The same turns and mirrors carry the whole set onto itself and the rows of a family onto each other. Which other rows belong to the same family as each row named below? List them in the order they appear above.
These 28 rows form 7 families of 4 rows each.
moba: [-42 -25 -35   9  -3  -7  16  -6 -17  -3   7   6  12  28]
natel: [-22 -47 -45  -9   6 -18   9   1   6  12  -6  -3  11  22]
dudu: [-12  11  -5  14  -9  17  19   3  36 -37 -19 -44  -2 -20]
tate: [ 26  28  -2 -13  18 -26  -9 -30 -20   1  -7 -22  24  32]
Lugam: [ 44 -14  -1   8 -29  14   9  10 -32  46   9  14 -16  -4]
rufos: [ 27  48  -1   0  13 -11   3 -45 -21 -18  -3 -25   6  11]
Nek: [ 38  31  -7   4  13 -14 -21 -43 -19 -17  -2 -22  16  15]
sigav: [ 45  -6  -2 -11 -16  11  22  18 -20  53  16   8  -2  -5]
fid: [-34 -38 -40  20   8  -8   8  13 -21   0   2   3  11  13]
toru: [-20 -30 -42  13   6 -23   9   2 -13  -4 -11  11   8  35]
mabas: [-27 -21 -47  -8   2 -14  11   8   2   1   0   3  21  35]
kobol: [ 30  33 -22 -23  21 -10 -19 -31 -13  -3 -13 -43   4   7]
zoz: [ 10  -2  -9  26 -29  32  20  11  31 -26 -17 -26 -28 -30]
kaze: [-30 -40 -25  12 -11 -13  24  14 -10  19  -3  13  19   7]
mut: [ 35  -5  16  -2 -16  25  21   6 -32  45  25  -3 -14   1]
saso: [ 38  40  -9  -1  14  -9 -11 -28  -9 -25 -18 -32  -5  22]
gon: [ 31  56 -19 -15  11  -5  -7 -25  -8 -15 -11 -32  10   4]
nel: [ 53 -15  16   6 -20  27   1   5 -22  39  24  -6  -8  -6]
kika: [ -1  -5   3  24 -20  25  41  -4  38 -28  -3 -25 -18 -24]
mefi: [ 50 -21   8  -9  -8  27   5   0 -22  47  14  -6 -14 -13]
Saka: [ 36  30 -15 -10  21  -7 -19 -48 -19 -12 -11 -25   7   2]
vevof: [  5 -19 -12  18  -7  23  25  -8  41 -28 -16 -27 -16 -40]
kofuf: [  9   2 -15  13 -34  25  31   8  45 -18  -7 -18  -7 -37]
Pog: [  4  -9  -7  32  -3  15  28   6  34 -35 -12 -33 -13 -35]
bas: [  1  -8 -25   8 -25  23  13  -8  42 -20 -15 -33 -13 -44]
foli: [-34 -45 -47   2  10  -3   2  -2 -11   3  -3   3   8  14]
Rera: [ 52 -16  -2 -12 -17   8  14  -1 -18  54   7  -3 -10 -26]
fisak: [ 43   8  21   0 -37  28   7   4 -16  38  11 -11  -4 -26]

The rest of the family of dudu: tate, kaze, fisak
The rest of the family of Lugam: toru, zoz, saso
The rest of the family of bas: natel, kobol, Rera
The rest of the family of mut: moba, rufos, kika
The rest of the family of mabas: sigav, gon, kofuf

The same turns and mirrors carry the whole set onto itself and the rows of a family onto each other. Which other rows belong to the same family as each row named below? List them in the order they appear above.
These 30 rows form 5 families of 6 rows each.
Riso: [ -1 -12  26 -14 -40 -12 -26 -14   5  -2 -15 -19  14   6   3  40 -18  12]
mim: [ -8  -5   1 -29  34 -12 -17  16  24 -11   4   1  32 -28  -8  13 -40   1]
gid: [ 11  -8  25  -4 -45 -20 -31   0   9  -4  -8 -19  10   0   4  35 -12   9]
deze: [ -8  -5   4 -26  34  -2 -15  23  19 -17   0  13  28 -24  13   8 -41   8]
Gebem: [  7  15 -23   7 -10 -20  21 -19 -52   4  26 -25 -22  38  -8 -33  -2  -8]
Mib: [ -6  -9   0 -18  35  -7 -22   9  22 -18   1   3  42 -27  -9   9 -37   2]
mip: [  2  25 -15   0 -34   1  -8 -16  11  43 -13 -13  -6  22  40  -9   5 -18]
Lig: [  8  23  -7  16 -33   8 -11 -22   7  39  -6  -6  -9  18  44 -19  -6 -14]
rivu: [-13  -3  -9 -21  35  -4 -14  10  20 -24   5   9  32 -20  -7  13 -45  12]
tuka: [ 14 -23  28  -3 -34 -32 -22  -7  10  -2 -13 -23   2  14  -1  30 -15  12]
Kem: [  6  21 -22  12 -24   3 -12 -10   7  37  -9  -1  -1  24  53 -10   1  -8]
dumod: [  7  15 -13  -8  12  43  30   4 -35 -24   4  29 -12   6 -36 -13  17 -39]
muru: [-36 -45 -12  18  36   9  23  17   6 -19  17  -4  -9 -18 -24   7  13 -32]
Pifu: [-33 -49  -3   2  40  20  14  13  -3 -12  18  -2  -7 -26 -21  12   9 -34]
fomen: [  8  17 -13   2  14  40  28  -2 -38 -33 -14  25  -1   9 -25 -18  21 -37]
Rutu: [  2  24  -3  -2  18  38  25  -9 -41 -26  -2  20 -12   0 -35 -19  21 -37]
kesof: [-15   0   1 -21  33  -7  -6  15  25 -14  12   5  21 -23  -8  25 -50   3]
vizi: [ 10  24 -32   1 -11  -5  18 -19 -47   6  35 -32 -26  27  -3 -29   2 -15]
divu: [ 11  15 -23   1 -15  -2  33 -20 -44  12  32 -28 -15  31 -12 -39   2 -10]
vozep: [-28 -36  -1  10  40  21  30  17   4 -15  16  -8  -1 -28 -21  14  18 -30]
fak: [-20 -51   0   7  40   6  15  15   4 -17  19  -1 -16 -16 -30  14  20 -22]
giguv: [ 12   0 -26   6 -12  -8  22 -25 -35   4  29 -28 -34  37 -18 -37   6 -11]
fufaf: [-36 -46 -10  11  37  12   8  19  -8 -18  17   1  -9 -23 -27   7   5 -38]
Remom: [  4  10 -20   4 -16  -8  29 -19 -52  17  24 -20 -12  40 -13 -38   1  -9]
demag: [  3  16 -17 -14  17  47  24   6 -33 -32  -1  31  -5   2 -21 -31  19 -26]
kav: [  4 -10  22   5 -46 -25 -28   8  14   0  -9 -14  16   1  -2  30  -8  15]
tef: [ 10  23 -15   4 -37  13  -6  -7   7  23 -16  -2  -3  23  52 -24  -8 -13]
dubak: [ -3 -17  25  -4 -40 -24 -27  -5   9  -3 -16 -11  12  10  -4  36  -2  19]
Fom: [ 11  20 -13  20 -32   8 -14 -19   5  37   1   2  -1  26  45 -11 -10  -6]
padip: [ 12  11 -23  -4  14  39  28   7 -37 -23   0  28  -1  14 -30 -13  21 -45]

The rest of the family of Remom: Mib, fufaf, kav, Fom, padip
The rest of the family of fak: deze, tuka, giguv, demag, tef
The rest of the family of Gebem: rivu, Kem, muru, fomen, dubak

The same turns and mirrors carry the whole set onto itself and the rows of a family onto each other. Which other rows belong to the same family as each row named below? List them in the order they appear above.
These 16 rows form 4 families of 4 rows each.
X: [-19  -6   7   4   0  63 -26  23  36   4 -12  23]
L: [ -4  25  39  -6 -14  38   2  -1  44 -10  24  -9]
R: [-15  -9  10  10  -5   3  17  -2 -23  42 -42 -40]
V: [ 18 -14  40  13 -20  28   8  -2  -2 -15 -43 -19]
P: [-41 -20  11   2  16  34 -46  14  31  39  16 -20]
F: [ 11  18  17   5 -43  35  12 -11  24  18 -36  11]
S: [-14  35   7  21 -15  38 -48   0  32   0  22  10]
Q: [-30  26  22  -1  14   5 -41 -21  -2   8  44 -18]
T: [  6  26  39   2 -12  43 -16 -32  35 -13   8   4]
E: [-27  -1   9  -4  14 -16  -9 -21 -48  16 -13 -27]
M: [ 10  -2  27   0 -11  22  16 -32 -12  -5 -50  -6]
G: [-27 -31  14 -11 -11   6 -20  19 -16  65  -9 -16]
D: [-40   9  -1  26  23   5 -42   9 -14  25  16 -40]
K: [-23 -21  -2   5  -7 -23 -27  -9 -35   4 -30 -25]
Y: [-45  18  -3 -13  -2 -13 -32  -8  11   8  38 -15]
Z: [ -5 -17  11  -8 -27  36  -1  27 -11  30 -37  27]

The rest of the family of E: Q, T, M
The rest of the family of V: L, K, Y

The same turns and mirrors carry the whole set onto itself and the rows of a family onto each other. Which other rows belong to the same family as each row named below? List them in the order they appear above.
These 39 rows form 13 families of 3 rows each.
pok: [  0  70  13   6  -2 -14   8  -1 -60  -6  20  23  -1]
kini: [-55  -7  39   8  21  14 -11 -16  -3  12  27  12  14]
tasu: [ 18  45  46  36   3  46 -13 -55  13   1  44  -5 -26]
batam: [ -2  59  17 -20 -11  15  27  -3 -50  -9   5  17  -4]
Luv: [ 22  59  54  29  -8  29   2 -36  22  -6  61   6 -35]
Bet: [-25  66   7   5  -2 -15  23  -7 -60  -2  29  26 -20]
vulat: [-56   9  45  -8  27  18   2 -13  22   3  40  -3  -7]
Mub: [-56 -14  26  11  20  12  -9 -20  16   0  29   3 -11]
Zez: [-40  -8  28  -6  33  18  16  -6  20   1  27   7   3]
Mise: [ 34  48  43  37 -13  46   8 -39  10  -9  20   1 -21]
Fotu: [-58  10  30 -14  31  26  -5 -23  -9   9  22  -7   1]
Givo: [ 24  37  52  52 -12  30 -15 -45   7   3  49  19 -14]
gana: [-41 -17  15  13  31   5  -7 -20   3  11  47  17  -3]
fedor: [-52  -6  24   3  22  25   8 -14   7  -1  26 -21  -5]
Gup: [-25  76  16  -8   4  -9  15  -3 -53 -10  20  30 -16]
tipos: [ 29  43  34  47 -18  21  -8 -42  10 -11  51  16 -40]
Fuber: [ -7  59   6 -16 -12   3  29  -1 -58 -10  31   7 -16]
pon: [-53 -10  47  15  12   5  11   1  10   6  16   1 -11]
Sok: [ 28  43  43  52  -4  28  -9 -32  10 -26  57  12 -27]
nuno: [-40  -1  34   0  20  35   8 -17  11   0   0  -8   5]
kori: [ 39  38  40  36   0  32  12 -33  26  -7  48  15 -26]
gul: [-51   4  28  19  34   4 -11 -11   0   4  12  -4  13]
Veso: [-63  12  37  18  36  15  -7 -21  17  -1  17   2  -8]
gupa: [  8  57  12 -22  -1  -2  35   4 -41  -7  33  34  -9]
zozom: [-65   2  26  28  31   7   1 -23   7   6  26  -2 -12]
Sakur: [ -8  59  14  -7  -3  -6  14   8 -59 -26  40  30  -9]
Lodez: [ 32  28  24  49  -1  15  -7 -41   4   2  67  27 -29]
bonof: [ -4  41  -1  -5   2 -14  12  -7 -55   2  52  42 -13]
rofad: [  2  77  21 -17  -6  13  11 -20 -59  -2  32  18 -16]
rel: [-16  72  27 -29  -6  -4  23   1 -41  -5  44  24 -17]
pim: [ 27  47  41  63   1  19 -15 -39  11  -6  33   2 -15]
Zule: [ 24  36  57  54 -21  18   9 -23  14  -3  37   8 -38]
fomin: [ 29  43  34  45 -14  37   7 -39   9  -9  48 -11 -35]
Vatuf: [-17  52   6 -16 -13 -13  14  -2 -56 -10  32  32 -19]
pizol: [ 15  54  34  66  -6  17   1 -46   4  -3  46  10 -39]
nak: [ -4  60  25  -4 -16  -4   7  -7 -63   3  34  39   1]
gis: [-54  -8  32  12  31  15  -7  -6   7 -17  34   2   2]
zokud: [ -8  53  31  -2 -22 -14  30  13 -51  -2  22  26 -22]
rufe: [ 18  67  44  54  -2  25  -6 -43  10 -12  38  14 -36]

The rest of the family of Bet: zozom, pizol
The rest of the family of pok: gul, pim
The rest of the family of tipos: Mub, Vatuf
The rest of the family of Zez: kori, gupa
The rest of the family of kini: Givo, nak
The rest of the family of Lodez: gana, bonof
The rest of the family of Sakur: Sok, gis
The rest of the family of fedor: Fuber, fomin
The rest of the family of rufe: Gup, Veso

